Families of rows that turns and mirrors carry onto each other, the same ones carrying the whole set onto itself: the rest of each named row's family, in list order
9 families of 4 rows
mel: [-28  -9   7  14  -7 -27  16  -1  23   2   3 -41  16  25 -10  -6  -6]
Bisil: [-32 -48  13   7  -4 -29 -35   5 -21   9  -2 -19 -31   8  10 -20  20]
lufit: [-17  13   7  -2   8 -30  -4 -17  11  33  -8 -50  16  16   5  -8   3]
regas: [-38 -18  -7  13   0 -34  18  24  18   9  -2 -39  -1   3 -17 -15   0]
Kof: [ 15 -20   1  27   1 -27 -20  -8 -23 -22  -2 -37   0 -20  -3 -30 -23]
turi: [ -9 -31  12  -1  13   3 -30 -21  10   8   5 -13 -14  50  -2  -8   0]
Tepag: [-40 -27  -2  13  14 -35  -2  25  13  32   9 -29  10  -1 -27 -18 -25]
muno: [-30   0  -5  -4  22 -38 -14  10   2  55  -8 -43   2 -10  -7 -22  -4]
vume: [  8 -18  28  32  21 -28 -12 -14  16  -8  -5 -14   8 -11 -24  -5 -12]
zeku: [  2 -25  -4  -3   3 -45 -35   1 -43  18  -5 -47 -10  23 -10 -23  10]
Mab: [  4 -24  23  32  29 -31 -18  -1  12   3  -4  -9   3 -23 -30 -10 -19]
Pafo: [-21 -44   4  -1  29  -3 -42   2   2  32   8  -5 -22  28 -15 -20 -13]
lefir: [ -4 -24  -6  33  25   6 -25  -1  20  13 -27  -8 -32  19   4 -31   9]
tal: [-19  12 -24  23  35 -12 -13  -3  -2  23 -11 -30  23  15 -15 -32 -25]
Kofo: [-28 -20  10  11   9 -27  -4  -1  18  24  16 -30  26  23 -22  -9 -32]
teb: [-25 -45  25   7  -2 -24 -43 -15 -20  11   8 -18 -13  26  11 -14   4]
Zor: [ 14 -20  -3  25   1 -28 -23  -2 -23 -18  -3 -37  -3 -23  -5 -31 -22]
refub: [ -2 -26   1  33  31   7 -34 -10  19  21 -19  -5 -23  25   2 -31  -5]
kuvir: [  4 -24  -2  -3   2 -44 -35  -4 -42  19  -3 -46  -8  29  -9 -20   8]
nafu: [-28 -41 -12   2  21 -10 -25  22   1  18  -6 -13 -42  11  -9 -23  12]
sepo: [  2 -25  -4  -3   5 -45 -36  -1 -43  21  -4 -46  -7  25 -10 -22   6]
Pevam: [ 17 -21   2  26   2 -27 -25  -9 -22 -16   0 -36   4 -19  -5 -31 -29]
naru: [-16 -26  -5   1   5  -4 -11   2  11  -6 -12 -22 -35  32   4 -12  27]
temik: [-32 -54  16   6   2 -28 -46  -4 -24  19   7 -13 -21  11   6 -21   3]
Kunu: [  0 -24  15  33  24 -34  -8   7  13  -4 -12 -15  -7 -31 -28 -12  -4]
repot: [  7 -16  22  32  17 -30  -3  -4  16 -16 -13 -18  -2 -18 -21  -6   1]
lamob: [ 15 -22   0  26   3 -28 -26  -4 -22 -15   0 -35   0 -23  -6 -33 -28]
Nuzu: [ -7 -28  -5  33  33   4 -32  -1  18  22 -22  -6 -30  15   1 -35  -1]
kiz: [  4 -24  -3  -4   2 -44 -33  -2 -40  17  -6 -47 -10  26  -9 -21  11]
zego: [-25  10  -5  -3   8 -36   3   4   8  34 -15 -50   1  -1   3 -14  15]
zonu: [-16  17 -21  24  27 -11  -3  -9   2  11 -15 -35  22  21 -10 -26 -14]
vurig: [-21  16 -31  23  27 -14   3   4   1   9 -22 -37  13  10  -8 -30  -6]
funa: [ -2 -22   0  34  25   8 -26 -13  21  12 -22  -8 -24  26   7 -30   4]
dakuv: [-25 -42  18   7  -9 -27 -31  -9 -18  -2  -1 -22 -22  22  16 -15  19]
zute: [-22   3   7  -4  21 -31 -18 -12   7  53   1 -41  17   8  -4 -15 -16]
Denog: [-24   9 -30  24  33 -14  -7  10  -2  22 -18 -31  14   3 -14 -34 -17]

Which other rows belong to the same family as Kof? Zor, Pevam, lamob
Which other rows belong to the same family as naru? turi, Pafo, nafu
Which other rows belong to the same family as vume? Mab, Kunu, repot
Which other rows belong to the same family as kiz? zeku, kuvir, sepo
Which other rows belong to the same family as lufit? muno, zego, zute
Which other rows belong to the same family as Tepag? mel, regas, Kofo

Families of rows that turns and mirrors carry onto each other, the same ones carrying the whole set onto itself: the rest of each named row's family, in list order
5 families of 8 rows
kavo: [-18 -29  -9  21 -40  -6 -13  28 -22]
Bise: [  9 -17 -10  20 -37  18  -2  41   0]
bunug: [ 24   3  -9   6 -49  10  15   1  18]
Zatod: [ 16   6  -7   7 -46  25  -2   9   5]
Ligis: [ 19 -17  -8  17 -38  10  15  34  10]
beka: [-12   3 -17  35 -16  23   2  34   2]
Dakip: [ 18 -24 -11  16 -42  -9  26  23  16]
kodi: [-31  -3 -15  37 -17  11  -8  26 -13]
nepu: [-36  -9   5  35 -17  25  17  15  16]
fudof: [-30 -12   2  14 -41  -2 -17 -18 -13]
pag: [-28  -7   4  34 -17  25  24  15  27]
besid: [  6 -33 -10  18 -44 -26  25  14   9]
tunif: [  8  -7  -2   9 -43  -7  21 -22  24]
kog: [-20 -39  -7  20 -43 -24  -3  18 -18]
ferur: [ -9 -38 -11  19 -45 -34  13  11  -5]
Bol: [ -8 -13   0   9 -44 -20  13 -30  13]
Pelo: [-39 -12 -15  37 -20  -9  -4  11 -17]
Zoz: [-35 -18 -18  36 -25 -28  10   2  -8]
Domot: [-24 -11   3  33 -18  15  33   9  30]
Bitop: [-16  -6  -5  10 -47  10 -24   3 -17]
Sabor: [ -2 -10 -21  32 -24 -23  38   4  21]
Fure: [ 16  -4 -12   6 -53  -9  21 -12  19]
Bil: [-15 -17  -8   8 -52 -24  -1 -18  -7]
gofur: [-29 -17   1  34 -19   3  36   1  29]
Fer: [-22 -18 -20  33 -25 -34  28  -3   9]
zoko: [ -4   6   5  13 -36  33 -16   2  -1]
zetab: [-46 -14   5  33 -16  18  10  12  11]
Lugug: [-37 -19   2  35 -21  -5  31  -3  23]
gef: [ 10   6   4  11 -36  31  -1  -2  15]
muk: [-23 -11  -7  11 -48  -7 -18 -10 -17]
medob: [  4   5 -18  33 -18  18  19  29  16]
kizo: [  7   0 -17  31 -19  -1  34  20  25]
gonuz: [ -7 -21  -9  21 -37  11 -13  39 -14]
nur: [  0 -12 -10   6 -52 -24  13 -18   6]
getem: [ 16   3   1  10 -38  14  16  -9  25]
rarim: [-23 -17   0  12 -44 -19  -2 -29  -4]
vupi: [-47 -21   3  35 -20  -5  21  -2  14]
nosan: [ -2   2  -5  12 -45  25 -16  10  -9]
ronap: [-21  -3   3  15 -37  17 -24  -5 -13]
sife: [-50 -19   5  36 -18   6  12   4   9]

Which other rows belong to the same family as nur? bunug, Zatod, Bitop, Fure, Bil, muk, nosan
Which other rows belong to the same family as rarim? fudof, tunif, Bol, zoko, gef, getem, ronap
Which other rows belong to the same family as medob? beka, kodi, Pelo, Zoz, Sabor, Fer, kizo

Families of rows that turns and mirrors carry onto each other, the same ones carrying the whole set onto itself: the rest of each named row's family, in list order
4 families of 8 rows
kom: [  7 -16 -10   1 -10  20   5  16 -20 -22 -25 -30   2   0]
zil: [-17 -44 -16  16   1 -34  -4   2 -20   9  12   8  -1  12]
radev: [  2 -13  -6   0  -5  20  -7  -7 -23  14 -21  22   4 -48]
moset: [  1 -28   6  32 -36   4  -1  14 -16   0  -5  -9   5 -15]
Fop: [  2  10  26   3  -8  20   3   7   6  -6 -24  13  -2 -35]
Vigef: [ -1 -18 -10  -4   0  18   5  -1 -23  11 -28  13   1 -48]
zomod: [ 10 -22  -4   4  -6  17  17  17 -24 -22 -25 -23  -5  -6]
valu: [ -6 -13   7   4  10 -18   3   3  -2 -17  19  -4  -7  34]
dosuf: [-10  -2 -24 -29  27 -19  -5 -12 -11  12  -4  20   4  -4]
bog: [ 20 -13  -1   7 -15  18   9  17 -20 -10 -21 -30  -6  -4]
gufe: [  8 -28  14  34 -34  12  -3  10 -16 -10   2  -8   1  -9]
loso: [-17 -12 -16 -32  33 -18  -1  -2 -12  11 -11  20   1  -6]
Leru: [-20   0  13  -8  14 -22 -11  -7   7   3  12  40   5  -2]
vegu: [  9  17  20  -5  -6  22   0   2  -1  -7 -22  12   0 -30]
mipov: [-21 -42 -11  10   3 -25  -7  -1 -17  -6  23  14   6  15]
Buf: [ 11  -6  -9  -2  -4  18   1  -6 -21  19 -30   2   0 -42]
fuzin: [-11 -16   4  -2  15 -16   1  11   5 -19   5  -8  -6  36]
bomig: [-15 -17  -2  -4  12 -26   2   3 -11 -25  10   0   0  31]
bop: [  3 -37  11  34 -28  13   4  14 -18  -4  -5  -4  -3 -19]
rame: [-12  -1  -9 -32  34 -15   1 -13  -8   8  -3  20   1  -6]
sutuz: [-17  -3  11  -2  12 -17 -11 -17  11  17  17  34   4 -12]
pebin: [  0 -13 -17  -7  -6  20  -2   3 -22  18 -26  13   9 -42]
Bogi: [-26  -4  15   2  11 -21 -14 -10  20  12   5  30   3  -9]
venu: [ -4  -6  -8  -5   8 -24   0   3  -1 -16  11  -8  -1  35]
Sinu: [ 14 -24 -10   5 -13  15   8   7 -31 -24 -18 -25  -1  -3]
rap: [  3  21  18   7 -11  16  -4   7   6  -5 -28   9   3 -28]
duruf: [-24  -9 -14 -23  30 -18  -6 -15 -13   2  -4  29   6  -8]
mudol: [  9  10  18   2 -10  26  -7   3   7   9 -19   3  -4 -32]
bina: [-14   6   8  -4   9 -23 -16 -10  16  13  14  30   4  -3]
teded: [-14 -36 -23  13  -2 -33  -7  -5 -15   8  22   5   3  13]
fip: [ 10 -29   1  36 -29  14  -2   6 -17   4  -6 -16  -3 -14]
Sek: [-12 -42 -21  13   8 -26   1  -4 -25   4  19   1  -1  15]

Which other rows belong to the same family as vegu? radev, valu, gufe, rame, sutuz, Sinu, Sek
Which other rows belong to the same family as zil? kom, moset, loso, fuzin, pebin, Bogi, rap

